In the data rows, 128 means zero.
Every row has a hidden score from 0 to 20. What is each row's score? 10 is about the middle. The score is a weighted sum of the row's numbers plus the product of two more (or one squared), each taken from its middle value.
[119 144 123 140 200 182 147 106 141 147 102 156 160 142  96 130 170 168 199 169 182 137 108 127] -> 9
[111  96 152  93 135 130  95 142  96  68 159 146 122  78 162 164  94 144 120 101 116  95 109  95] -> 11
[152 167 134 167 180 175 177 131 162 155 109 150 146 172 124 113 160 169 172 162 164 162 183 153] -> 8
[150  85 179 124 157 145 124 178 113 133 176 155 157 128 175 182 140 164 151 145 138  89 121 140] -> 9
[128  97 132  85 123 123  90 159  93  77 157 136 118  76 141 144  80 145 127 110 118 113 106  58] -> 3
[116  95 129  83 112 104  87 143  81  83 148 127 131  92 146 147  87 131 114  86 101 106 102  75] -> 5
[ 79 111 113  83 153 175 104  80 115  79 106 115 105  70 112 120 114 150 156 148 148  91 113 101] -> 7
[136 166  79 143 129 154 146  53 161 127  83 125  98 149  91 109  87 128 153 147 137 157 143 146] -> 5
[132  98  83 106  98 112  83 107  98 134 102  94 135 122  82 114 162  96 104  92 106  94  87 135] -> 8
[ 63  77 117  97 142 144  85 115  89 155 135 121 138 126  99 116 154 122 131 152 126  83  92 136] -> 8
[165 112 173 133 169 159 123 180 110 155 171 164 169 152 182 173 171 170 163 142 155 114 163 154] -> 10
[140 171 139 169 106 118 179  84 164 148  95  86 119 148 115 105 150  83  98 153 120 172 137 163] -> 19
[124  97 151 149 124 120 104 170  89 175 150 150 169 166 151 158 180 137 145 103 124  78 131 170] -> 12
[139 175 104 159 108  98 152 120 170 155 128 124 141 155 142 128 129 111  81 150 129 198 151 171] -> 10
[143 108 151 101 149 133 107 174  92  74 169 183 147  93 163 167 108 166 148 118 151 105 116  85] -> 10
[150 160 121 155 187 191 151 106 172 145  86 167 141 153  98 110 147 151 172 148 159 165 150 135] -> 12
[103 104  77 107 113 130 124 103 109  83 110  80  77 106 112 110  66 104 130 106 145 112  81  81] -> 4
[ 96 102 121  87  96  96 102 125  97  90 121 107  95  87 117 109  91 108  84  73 105 118  94  77] -> 9
[ 85  82 100 103 129 148  79 119  96 146 113 122 130 134 112 110 167 134 161 126 133  69  94 119] -> 5
[132 142 125 167 180 203 156 118 157 149 102 147 136 144  85 142 150 162 183 169 195 147 149 154] -> 9
[109 109  84  95 130 127 117  86 105  82  98 104  70 103  95  84  82  98 113  96 110 117 105  85] -> 10
[ 88  94 152 132  92  97  92 137 100 158 140 135 173 141 125 135 178 111 109  86 115  92  83 145] -> 9
[120 155 123 127  75  70 164 135 154 177 144 116 152 138 124 131 163 125  77 115  52 153 151 117] -> 10
[132 103 136  93  92 108  94 147  86  84 133 130 115  80 147 141  95 125 112  95  98  99  88  77] -> 9
[169 163 108 154  86 109 173 100 167 139  97  92 133 151 110 117 143  70  91 159 111 164 172 147] -> 15
[ 90 102  85  99 147 140 104  94  99 105  76 116  97 100  72  89 108 111 135 117 144  98  95  95] -> 12
[156 137 169 117 117 122 128 163 150 166 181 161 145 126 172 173 166 147 118  87 111 119  99 155] -> 15
[135  97 161 114 124 146  97 166 106 108 164 166 116  79 156 154 104 170 153 118 134  90 107  76] -> 8
[158 167 147 162 125 147 171 150 169 162 151 153 150 172 147 148 153 147 140 164 135 175 191 180] -> 9
[117 106 138  96 114 110 103 132 108  86 144 127 107  85 145 130  78 125 118  93 108 106  79  56] -> 5
[142 174 111 172  53  77 148 112 156 116 138 123  97 143 125  99 122 110  72 127 103 145 169 141] -> 15
[ 88  95 114  96 161 156  79  95 105 152 111 141 133 128  88 105 181 157 156 151 169 102  95 131] -> 13
[ 83  97 103  87 117 124 101 115  88  82 104  99  85  84 108  89  88 104 118 107 120 107 106  71] -> 8
[164 108 178 131 156 164 142 181 122 139 181 161 162 121 178 187 150 182 164 157 157 124 146 138] -> 8
[123  85 129 101 101 100  79 136  79 131 150 131 135 123 156 146 138 141  97  80  99  87 100 132] -> 10
[ 85  85 102  70 149 149  99 110  98 102  95 142 108  85 112 116 106 116 153 130 154  83 117  88] -> 12
[ 77 105 107  77 129 128  84  99  96 111  83 120 102 106  82  94 110 121 148 114 136 100  98  82] -> 8
[140  90 129  83 113 113  94 136  84  77 136 125 106  82 130 127 107 117 104  88 106  97  96  75] -> 10
[113  92 119  91 180 169 101  80 118 140  92 132 119 109  76 133 132 127 188 148 158 105  96 118] -> 14
[147 153 148 164  89  82 161 173 189 128 141 137 131 143 156 133 148 142  89 163 109 163 168 130] -> 13
[161 171 138 159 156 135 175 111 174 173 115 124 140 163 116 108 172 144 151 162 137 172 189 169] -> 14
[172 168 158 160 109 106 168 133 172 146 163 150 114 149 171 148 137 145 114 155 102 159 157 163] -> 16
[113  99 123  87  93 107  96 128  85  95 131 123 102  80 127 127  84 122  92  79  96 112  93  85] -> 10
[ 84 149 101 121 172 158 142  62 138 129  78 143 124 116  69  99 118 141 173 156 157 136 108  93] -> 11
[115 159 125 180  75 108 168 135 176 120 132 128 137 171 145 132 116 116  77 134  81 156 156 152] -> 1
[141 144 167 130 140 106 149 154 144 102 185 138 123 134 209 137  68 122 100 113 101 138 123 122] -> 6
[127 113 138  92 120 102 113 140 104  78 151 147 105  91 142 171  70 139 113 110 102 106  84  77] -> 11
[120  88 114 127 112 100  79 135  89 152 139 115 167 134 140 125 159 122 117  75 104  85  89 154] -> 6
[169 163 178 146 156 159 167 180 164 152 165 153 135 154 169 176 141 149 170 141 143 169 173 142] -> 10
[155 110 175 114 176 160 116 177 102 122 167 176 142 109 175 183 128 168 157 166 172 111 126 129] -> 16
[112  92 139  71 145 136  86 124 102  63 123 119 104  93 122 129  79 112 116 114 123  97  95  88] -> 8
[ 96 102 120 147 167 156  82 123  97 181 119 143 184 137 118 143 174 156 148 143 164 101  97 142] -> 9
[125 158 101 153 103 129 167  63 159 140  84  95 133 147  78  89 128  76 123 124  98 156 145 155] -> 8
[134  91 138  90 131 125  96 153  82  64 139 143 109  85 161 148 104 151 113 105 119  98 104  75] -> 12
[ 74 110  93  95 133 130 108  95 100  81 117  97  75  79  98  97  95  95 130 113 124 107 103  78] -> 11
[123  87 144  91 121 120  97 155  88  87 136 145 129  70 137 135  95 134 123  99 122  92 102  63] -> 8
[160 169 166 173 138 147 172 173 153 145 168 154 146 164 178 162 140 157 138 162 124 166 166 153] -> 9
[164 169 138 179 108 121 176 113 155 171 119 115 137 168 126 135 152 113  96 164 136 188 189 160] -> 19
[145 158 148 191 109 113 167 126 173 147 160 134 130 173 160 148 125 142 103 159 125 161 178 160] -> 11
[108 155  61 140  97 105 148  80 148 117  84  89  73 111  84  87  87 112 137 125 137 141 125 122] -> 11
[135  85 169  93 149 125 121 153 111  86 164 158 134  60 163 146 131 146 144 133 133  92 104  91] -> 14
[152  96 160 131 137 130  90 164  93 156 165 164 151 135 165 171 167 150 125 109 117  85 110 147] -> 15
[156 165 142 169 121 125 166 166 158 153 168 147 160 175 164 153 174 152 114 149 128 179 174 161] -> 10
[123  99 106  76 115 108  92 118  94  85 111 102  83  86 113 104  84  98 125  97 119 104  93  91] -> 9
[165 160 184 143 172 176 151 177 142 130 169 165 167 150 167 183 150 167 164 152 158 146 159 144] -> 8
[ 55  90  84 114 131 120  95 108  96 132  92  99 130 119  92 110 142  94 126  91 117  96  83 112] -> 7
[161 153 158 142 189 178 157 168 138 136 159 155 149 142 169 170 163 169 192 164 183 158 167 148] -> 11
[157 170 138 177 127 125 182 145 162 163 152 144 146 178 146 143 160 136 128 170 147 169 184 166] -> 12
[ 61  86  97  98 177 147  97 119 103 140 106 132 148 129 108 106 161 145 167 145 154  81  94 131] -> 5
[138 147 127 144  93  83 141 130 156 156 156 152 193 138 146 157 160 126  64 128  84 143 133 149] -> 9
[168 168 134 171 102 114 163 119 178 137 114 112 131 186 120 121 143  83 114 145 111 174 164 172] -> 12
[170 162 121 166 102  87 175 134 148 149 126  89 128 170 134 122 120 102  60 144  81 167 150 161] -> 9
[ 80 113 138 119 188 176 109 126 103 144  90 175 173 130 123 147 158 172 188 164 176 102 118 123] -> 11
[124 182 118 154 145 138 182  94 177 138  92  96 136 149 103  85 112 140 160 145 146 174 164 171] -> 4
[153 104 173 146 168 165 121 168 110 170 164 158 164 158 165 164 177 170 168 149 172 113 146 164] -> 12
[ 69 101 105 115 110 112  94 105  98 156  93  86 135 122 107 126 160  88 124  90 117  82  87 130] -> 12
[112  86 154 108 130 134  93 143  87  83 147 145 126  71 144 124  89 142 135  98 121  81 105  96] -> 9
[145 167 152 179 114 127 180 120 168 161 125 119 147 169 111 113 165 103 107 162 123 179 178 177] -> 15
[117  88  91 115 128 132  74  87  81 134  87 113 124 134 103 109 139  98 126 125 123  93  84 133] -> 13
[146 162 134 168 182 166 139 141 160 155 112 175 154 155 100 126 152 148 179 162 200 161 150 154] -> 14
[143 175 160 162 110 104 150 158 162 167 154 143 164 147 163 148 181 161  88 139 116 147 135 155] -> 13
[142  96 168 127 145 151 113 181 117 164 191 158 160 152 171 182 178 163 139 125 141 120 131 157] -> 9
[ 79 101  91  93 121 129 106  97 105  80  95 113  92  88 110  91  97 121 126  95 117  98  98  82] -> 7
[130  99 110  85 137 122  85 109  84  94 101 104  91  73 106 118  91 112 137 126 117  88 102  99] -> 16
[ 83 101  93  85 132 122 105 113  98  80 111 108  82  75 110  86  98 117 120 103 130 105 101  73] -> 10
[154  94 150 100 138 130  94 161 104  77 156 145 112  83 151 155 119 139 134 119 136  83  93  82] -> 10
[151 152 172 148 139 131 157 161 177 140 182 153 150 148 180 169 123 161 114 120 142 173 155 126] -> 6
[122 139  98 146 110  83 152  94 136 106  90  81  79 120  76  63  90  87  85 101  96 143 147 126] -> 15
[116  91 112  77 123 117  93 118  85  86 117  94  80  82 108 111  94 114 120  86 103 109  90 100] -> 11
[118 138  91 135  98 114 177  74 149 150  80  90 135 125  72  94 143  75  91 109 114 126 130 145] -> 11
[132 170  81 118  94  99 162  78 160 126  77  84 113 141  84  69 126  97 106 125 129 149 156 126] -> 9
[153 148 170 140 191 182 148 175 131 143 150 162 149 144 165 171 159 177 182 166 189 153 168 159] -> 13
[157 161 178 153 171 155 152 169 164 137 174 171 144 160 174 172 140 150 141 146 149 162 154 144] -> 15
[184 162 139 177 119 132 178 113 176 160 123 104 133 162 123 111 154 112 142 166 135 183 157 162] -> 12
[156 159 116 146 101 122 157  93 158 159 102  91 142 150  95 115 130  56  54 140 124 153 164 140] -> 16
[ 92 105 111  84 112 100 101 103 104  93 125 113  85  82 125  96 101 101 111  95 124 104  93  70] -> 11
[138 155 140 151 106  94 143 153 155 190 152 122 179 158 143 151 210 140 115 130 124 157 156 178] -> 12
[151 113 179 118 168 144  99 169 112  79 167 163 141  88 170 163 120 161 148 121 140 117 100  75] -> 10
[ 96  99 119 130 119 108  71 139  92 167 119 109 153 136 114 120 158 111 107  98  97  92  74 150] -> 9
[146 160 129 169  71 123 173 144 177 163 148 131 151 164 143 147 136 106 102 143 125 159 174 175] -> 5
[124 170  92 159  65 111 174 114 155 139 107  83 144 149 100 120 140  88  79 132  99 180 153 157] -> 3
[136 149 153 152 102  97 162 145 163 111 188 155  98 159 153 175  89 123  97 133  96 133 133 140] -> 12
[118 110  93  87 110 114 104  87 107 117  68 103 106  90  76  91 118 111 115 105 126 122  82  92] -> 13
[116 150 103 123 171 169 159  73 160 119  70 132 116 128  76 105 115 161 168 164 180 130 139 145] -> 8
[154 179 136 173  87 131 169 145 155 182 147 136 138 167 154 129 138 137  94 160 148 168 161 162] -> 11
[145 154  87 147 136 157 159  67 171 137  86 142 134 150  99 118 133  99 113 176 141 178 157 118] -> 8
[156 170 142 164 163 168 168 117 158 147 116 164 154 173 126 142 159 159 179 169 172 172 167 159] -> 12
[147 170 121 163 166 182 153 115 176 144  93 148 107 169  97 100 141 165 172 149 168 164 170 142] -> 10
[109  83  98 117 175 158  74 104  99 154 104 119 132 112 103 127 153 132 141 130 158  77 106 121] -> 13
[145 166 145 153  98 119 170 146 165 182 134 145 179 163 143 150 173 113 110 159 118 172 174 160] -> 11
[157 153 163 158 178 187 157 171 150 141 160 153 147 159 157 154 150 163 186 170 174 171 156 156] -> 7
[105 137 107 129  78  95 139  99 143 142  88  59 145 121  79 104 132  50  86 112  91 137 126 118] -> 7
[103  89 126 123 113  94  78 130  89 161 126 134 153 148 141 145 188 121 107  81 123  94  97 153] -> 16
[163 162 144 172 115 154 181 158 173 160 150 131 148 166 147 156 161 129 128 163 137 170 188 168] -> 7
[163 127 185 129 179 175 141 183 121 121 167 181 163 118 181 175 141 168 171 159 163 133 148 130] -> 12
[116  93 137 131 143 152  86 141  83 163 132 121 164 140 152 144 171 137 167 125 129  63 109 157] -> 10
[124 105  92  96  83  81 102 116 114 145 108  90 168 128  99 111 167  93  93  73  83 113 100 144] -> 6
[ 55 107 113  98 156 158  88 111 104 136  85 137 124 111  93  98 148 157 173 143 160  93  95 100] -> 10
[157  99 137 102 138 129  90 161 102  87 155 151 130  76 160 164 104 169 126 129 117  96 121  72] -> 9
[117  80 145  97 128 132  84 146  84  79 141 135 114  67 139 148 102 129 132 101 119  99  96  87] -> 12
[141 147 133 162 216 178 160  95 151 139  99 151 138 141  92  96 137 155 187 149 189 146 137 141] -> 14
[150 167 108 177  70 110 172 127 164 150 123 124 104 165 124 110 143 111  71 149 113 155 153 164] -> 11
[127 163  88 140  78  87 147  68 138 139  75  88 110 141  94  83 138  90  96 130  96 150 145 138] -> 16
[153 162 151 170 104 131 173 149 169 161 145 131 167 168 150 135 177 128 115 162 127 177 189 170] -> 9
[130 132 157 114 119 140 111 179 138  93 170 157 126  96 191 173  85 140 113  96 109 119 103 101] -> 7
[134 152 150 161  88 116 156 155 156 196 143 113 180 145 133 151 205 134 147 133 107 163 158 176] -> 8
[ 69  84 118 103 156 158  71 104  88 144  96 129 122 105 100  93 141 133 152 129 143  95  96 131] -> 13
[159 167 106 167  99  98 167 106 156 160 104 110 152 165 129 124 176  78 102 145 133 159 178 183] -> 18
[169 163 136 164 180 180 172  87 153 136 103 161 125 160  88 114 130 158 160 152 168 172 152 153] -> 14
[162 179 150 170 112 112 162 130 169 154 139 125 150 177 130 109 142 121  97 166 113 176 187 164] -> 11
[138 172 109 165 133 147 156  59 164 136  79 109 101 154  74 100 132 149 149 119 121 149 146 159] -> 11
[109 139 122 114 168 192 124  94 128 140  89 173 164 107  99 133 181 168 200 172 176 125 133 136] -> 14
[125  88 136 135  94 110  82 150  80 165 152 135 158 141 138 159 167 138 120  78 120  99  96 165] -> 10
[121 104  93  82 126 131  88 114  93  71 106 108  80  92 102  91  89 104 127 107 128 113  91  86] -> 9
[ 83 100  88  92 130 112 110  92  95  88 116  93  92  90  92  92  78  94 131 107 121 114  99  93] -> 8
[145 140 169 126 195 180 149 162 126 141 169 161 156 138 165 171 148 164 198 170 187 145 159 156] -> 10
[ 73  97  98  85 116 119 106 114  93  89 107  91  81  91 100 104  99  94 112 109  99 105 103  82] -> 10
[108 160 118 154  98  95 156 141 167 155 145 138 130 149 171 164 137 146  98 125  63 145 118  98] -> 4
[154  96 188 118 125 147 106 164  86 135 175 156 160 125 177 142 155 154 138 104 107  81 116 124] -> 6
[143  99 143  92  88 107  90 139  78  87 150 133 102  94 139 140  83 130 121  92 116  98 105  76] -> 6
[125  93 104  67 126 132  94 114  88  84 110 107  81  78 116  95  93 111 149 112 118  95 103 103] -> 10
[164 112 177 132 174 158 119 183 118 154 177 168 160 150 173 175 161 174 157 151 151 114 154 147] -> 10
[158 170 107 157 126 125 183 100 184 145 104  98 122 171 104 103 127 123 124 153 130 179 160 156] -> 5
[126 131 153 125 192 196 133 117 147 159 107 167 156 117 100 100 151 169 199 143 198 131 120 138] -> 9
[119 110 170 163 119 108 112 157 123 174 149 138 176 160 163 164 204 141 149  88 128 103 109 146] -> 10
[151 168 123 174  83 115 172 142 168 156 160 140 124 170 157 138 125 131 121 161 107 162 167 173] -> 5
[116 136 122 164  72  83 152 139 187 153 146 142 144 140 137 143 138 112  89 140  79 155 146 130] -> 8
[126  77 138 132 107 119  68 147  84 151 148 125 152 148 152 143 154 135 104 108 125  91  91 145] -> 9
[159 142 173 138 172 173 140 182 129 150 168 166 165 144 174 166 151 175 183 169 174 147 160 146] -> 8
[154 139 171 142 110 151 142 156 158 116 193 148 117 124 180 169  75 157 100 139 140 152 122 127] -> 3
[ 90 117  57 110 109 116 120  98 116  86  99  83  70  97  99  86  89 106 117  97 100 127 112  93] -> 4
[161 172 123 163  95  93 187 148 167 143 122 163 113 156 152 133 120 105 106 147 111 169 153 167] -> 17
[112 106  98  85 118 127  97 108  93  75 109 110  85  83 114 103  88 125 129 110 131  95  91  79] -> 9
[171  82 144 110 122 120 107 157 101 158 152 155 141 132 157 155 172 175 131 102 136  71 123 132] -> 12
[138 148 131 148 112  78 148 117 150 132 115 126 138 170 133 136 145  84  40 160  71 133 122 124] -> 18
[156 178 121 166  94 133 173 136 161 154 139 125 168 155 131 128 191 114 131 149 161 180 192 173] -> 9
[116 157 110 131  76  67 153  97 144 156 106 106 148 146 102 114 159  93  60 137  76 155 160 153] -> 16
[116 127 175 139  85  90 157 156 163 175 161 149 134 153 152 146 167 160  90 146  80 136 131 146] -> 13
[108 111  91 100 123 110 108 100 105  87 103  91  69  92  90  88  92 103 113 111 105 105  97  85] -> 11
[159 114 171 112 190 161 116 181 106 139 177 162 141 127 174 178 139 179 168 155 165 111 138 120] -> 11
[111  87 103  74 125 124  93 102  85  87 106  99  98  76 101  92  94 119 129 111 122  96 110 108] -> 10
[109 142 113 152  70  77 127 122 155 155 121 100 153 159 124 112 179  94  71  92  69 131 164 141] -> 10
[ 98  99 116  77 118 122  90 114  93  84 122 113  91  93 117 115  91 118 123  97 105 101  80  83] -> 8
[104  98 115  76 119 117  96 111  84  68 121  95  92  79 110 116  91 112 120 100 116 105  96  90] -> 9
[148 155 134 154 104 107 167  97 164 129 103  82 126 175 112 108 148  57  67 139 111 163 150 156] -> 14
[159 164 138 184 114 145 169 147 172 160 142 128 143 181 149 135 153 138 144 162 132 173 184 179] -> 6
[103  78  99 104 123 124  85 117  85 146  99  93 154 138 110 132 155  95 119 133 132  86  78 116] -> 9
[151 155 168 153 178 183 157 167 152 155 159 157 154 153 166 164 169 157 170 161 176 159 157 153] -> 11
[156 162 179 142 159 165 148 184 162 145 178 170 138 145 171 175 123 166 138 139 146 147 145 148] -> 9
[127  90 143 112  98 111  91 136  92 161 160 146 142 147 150 139 163 127 101  89 102  93  84 159] -> 12
[130  86  99  81 158 133 106  97  81 132  71 120 125 101  75  98 121 133 162 132 145 100  95 104] -> 14
[131  90 151 142 122 111  89 167  97 170 156 139 164 149 161 152 163 144 121  95 113  87 102 158] -> 9
[ 79  89  99  73 135 150  94 119  98  85 119 125  77  88 113 112  89 119 135 124 137  96 102  93] -> 9
[134 153  92 155  90 117 153  74 158 140  88  70 117 159  93  84 122  82  94 152 113 159 165 144] -> 11
[128 155 158 160 117 124 141 165 140 187 161 143 183 152 165 164 187 174 117 127 112 143 124 167] -> 6
[135  84 139 102 114 138 106 165  94  89 153 143 117  60 148 146  97 151 137 116 104  86 112  88] -> 7
[119 153 121 133 203 207 143 100 158 147  96 151 126 159  80 126 123 148 157 157 188 149 138 142] -> 9
[146 157 106 150 147 166 170  53 151 139  82 117 112 147  83 100 102 107 149 169 137 163 153 155] -> 12
[163 152 104 158 174 165 137  92 177 116  86 153 112 158 104  86 118 158 163 165 152 143 137 140] -> 8
[133 138 167 140 109 106 126 168 148 126 171 186  93 134 183 135  84 136  89 117  94 140 114 116] -> 19
[113 101 100  96 100 106  98 100  88 133  87  80 111 114  87 103 132  92 116  90 105 106  73 107] -> 9
[ 67  93 109  82 180 157  88 111 102 121  96 151 134  97  71  95 133 120 153 122 156  94 140  99] -> 14
[108  80 116  71 157 134  88 113 100  77 129 113  83  82 114  98 114 132 142 114 130  88 110 100] -> 12
[ 56  95 119 116 162 163  92 109 103 134  99 146 112 114  67 115 115 155 166 129 168  93 110 109] -> 11
[108  79  99  74 127 150 101 102  92  87 104  92  89  78 106 108 111 120 129 115 117  90 116  91] -> 7
[139 160  90 154  92  87 157  84 152 136  78  82 132 139  95 106 119  76  99 122  97 155 143 168] -> 13
[136 158 104 175 147 138 177  69 160 147  84 127 131 159  95  86 116 123 150 162 166 170 151 123] -> 15
[144  97 117 109 190 183 101 112 110 142 111 134 166 121 108 114 153 131 164 164 167  74 104 151] -> 9
[144  94 174 121 169 133 104 166 106  92 161 151 164  78 171 162 113 151 152 124 148  87 124  99] -> 12
[140  76 163 116 138 134  93 163  96 161 174 148 155 132 171 158 168 150 131 132 141  88 116 140] -> 11
[127 101 128  82 104 100 112 154  97  72 148 122 113  90 129 138  79 113 122 107 124  86  90  78] -> 3
[127 111 122 101 102  97 102 148 118  87 163 150 111  93 145 136  88 147  99  78 104 100  94  79] -> 7
[ 84 105  86  98 115 102 115  96 112  95 106  78  88  94 119  86  99 107 104 100  95 117  87  87] -> 5
[153 107 163 109 145 138  97 163  88  64 168 153 109  82 163 165  99 143 132 122 140  94 108 120] -> 15
[142 154 158 136  98  74 144 121 158 134 170 173 135 122 161 158  92 153 106  97  87 154 123 130] -> 15
[140 181 166 194 116 138 165 136 155 159 158 116 134 175 144 158 131 146 125 162 141 167 194 162] -> 15
[128 138  91 166 104  89 156  93 150 135  84  78  91 142  88  66 139  71 106 145  91 142 152 145] -> 18
[143 147 147 144 175 182 139 160 137 166 145 168 156 145 151 172 168 167 191 178 188 148 165 162] -> 12
[155 104 178 123 164 155 115 180 109 140 160 184 159 132 173 177 142 176 166 145 153  96 142 140] -> 13
[ 54 106  85  84 137 131 105 103  97  94 115 116  71  99  95  94  89 122 121 112 133 110  95  99] -> 11
[ 73 105  95  85 136 130 110  99 100  73  85 101  89  98  92 100  89 113 167 121 128 104 107  85] -> 8
[119 104 125 102 192 162 102 102 102 143 103 167 146 132 109 121 153 166 199 172 169  87 127 139] -> 15
[127 108 156  90 139 122 100 136 117  93 162 146 111  97 156 170  90 136 105  81 128  92  81 111] -> 12
[ 72 104  92 101  99  83  97 113  91 117  93  74 119 112  94  98 125  76 109  86  95 122  96 109] -> 9
[123  90 139  78  99 106  98 134  95  92 141 127 116  78 136 134  80 131 102  94 104  89 111  94] -> 8
[148 176 121 163  63  96 163 130 165 142 126  91 121 157 114 100 127 114  82 154 127 176 181 169] -> 10
[117 134  79 126 106 123 120  75 149 138  72  75 138 134  71  86 148  89  94 118 110 127 114 114] -> 5
[131  96 145  94 124 129 101 164  97  64 166 133 126  78 160 146 115 158 135 108 108  91 106  79] -> 4
[155 133 159 142 183 189 142 172 127 164 166 171 150 147 155 163 160 151 189 178 186 151 161 147] -> 12
[148 104  90  79 153 143  97  94 125 128  65 123 107  93  64 104 148 132 158 134 141 112 105  99] -> 15
[ 98 107  88 107  97  85 113  87 104  90 112  72 100 105 103  78 108  90  97  90  97 121 103  98] -> 7
[148 101 176 127 156 167 110 183 101 135 186 155 156 117 172 186 165 187 147 141 149 113 139 135] -> 9
[ 73 109  95  89 118 111  87 103 102 103 109  90  86  83  94  91 111  93 108 108 120 114  95  93] -> 12
[126 102 101  96 107  96  96 105  96  79  97  83  93  82 105  92  94 107 111  86 111 106 113  88] -> 10
[133 117 191 118 181 174 118 180 113 152 175 148 165 147 168 166 158 150 179 170 173 120 121 131] -> 4
[ 63 106 108  73 148 133  90 117  97  87  91 117  88  80  75 138  91 130 140 135 142 108 118 105] -> 16
[112 154  79 148 103  96 146  61 139 136  93  77  97 133  84  76 107  86 105 134 102 137 143 132] -> 15
[154 164  88 133 132 120 162  72 173 148 102  97 126 160  84  72 109  97 130 135 110 159 154 136] -> 4
[117 104 124 113  96  81  88 128  89 140 131 110 156 123 135 123 165  92 103  69  84  98  84 155] -> 13
[ 78  97  91  76 134 124 103 110  88  86  95 115  86  76  90  92 107 114 134 117 124 108 102  93] -> 15
[110  92 112 110 106 100  93 111  99 139 105  96 161 138  99 130 165  93  97  73  93  93  88 146] -> 8
[127  91 172 110 134 143 105 158 105  77 174 159 139  66 161 159 116 153 140 128 138  92 118 100] -> 10
[148 174 116 148 101 128 160 125 178 155 127 129 129 155 122 104 128 101  68 161 151 182 186 159] -> 11
[129 141  74 135 107 110 138  84 149 118  78  83  91 137  69  89 105  74 102 110  95 129 132 124] -> 10
[158 158 155 155 184 181 172 168 150 163 152 152 140 165 155 151 147 171 174 146 167 167 184 163] -> 8
[141 115 138 135  91  82 113 138 123 162 149 134 174 168 140 139 199 123 120  94 111 120  75 173] -> 11
[120 104 147  96 107 104  91 142 107  78 149 141 116  67 152 133  82 128 114  97 108 111 104  70] -> 9
[ 91  91  91  97 120 125  94  94  92  86 102 103  89  91 100  91 100  97 134  98 120 110  98  86] -> 10
[111  91  95  73 131 125  99 108  85  83 109 103  95  68 107 105 104 116 123 111 124  87 119  96] -> 12
[ 80  81 116 112 154 140  83 102  91 169  98 104 144 130 114 121 150 126 180 136 155  81 107 120] -> 16
[128 103 170 103 156 170 105 164 101  95 168 138 137  76 159 168  94 146 160 139 167  91 114  96] -> 8
[ 66  99  94 100 105  98  93 103  87 127 107  80 129 105  93 108 139  83  95  83 103 108 103 114] -> 10
[141  75 155 113 124 135 106 182  96 140 152 167 154 135 171 155 164 153 141 113 138  78 112 155] -> 9
[146 176 163 178 129 135 177 153 154 159 155 150 141 176 162 156 150 153 138 154 131 175 177 167] -> 12
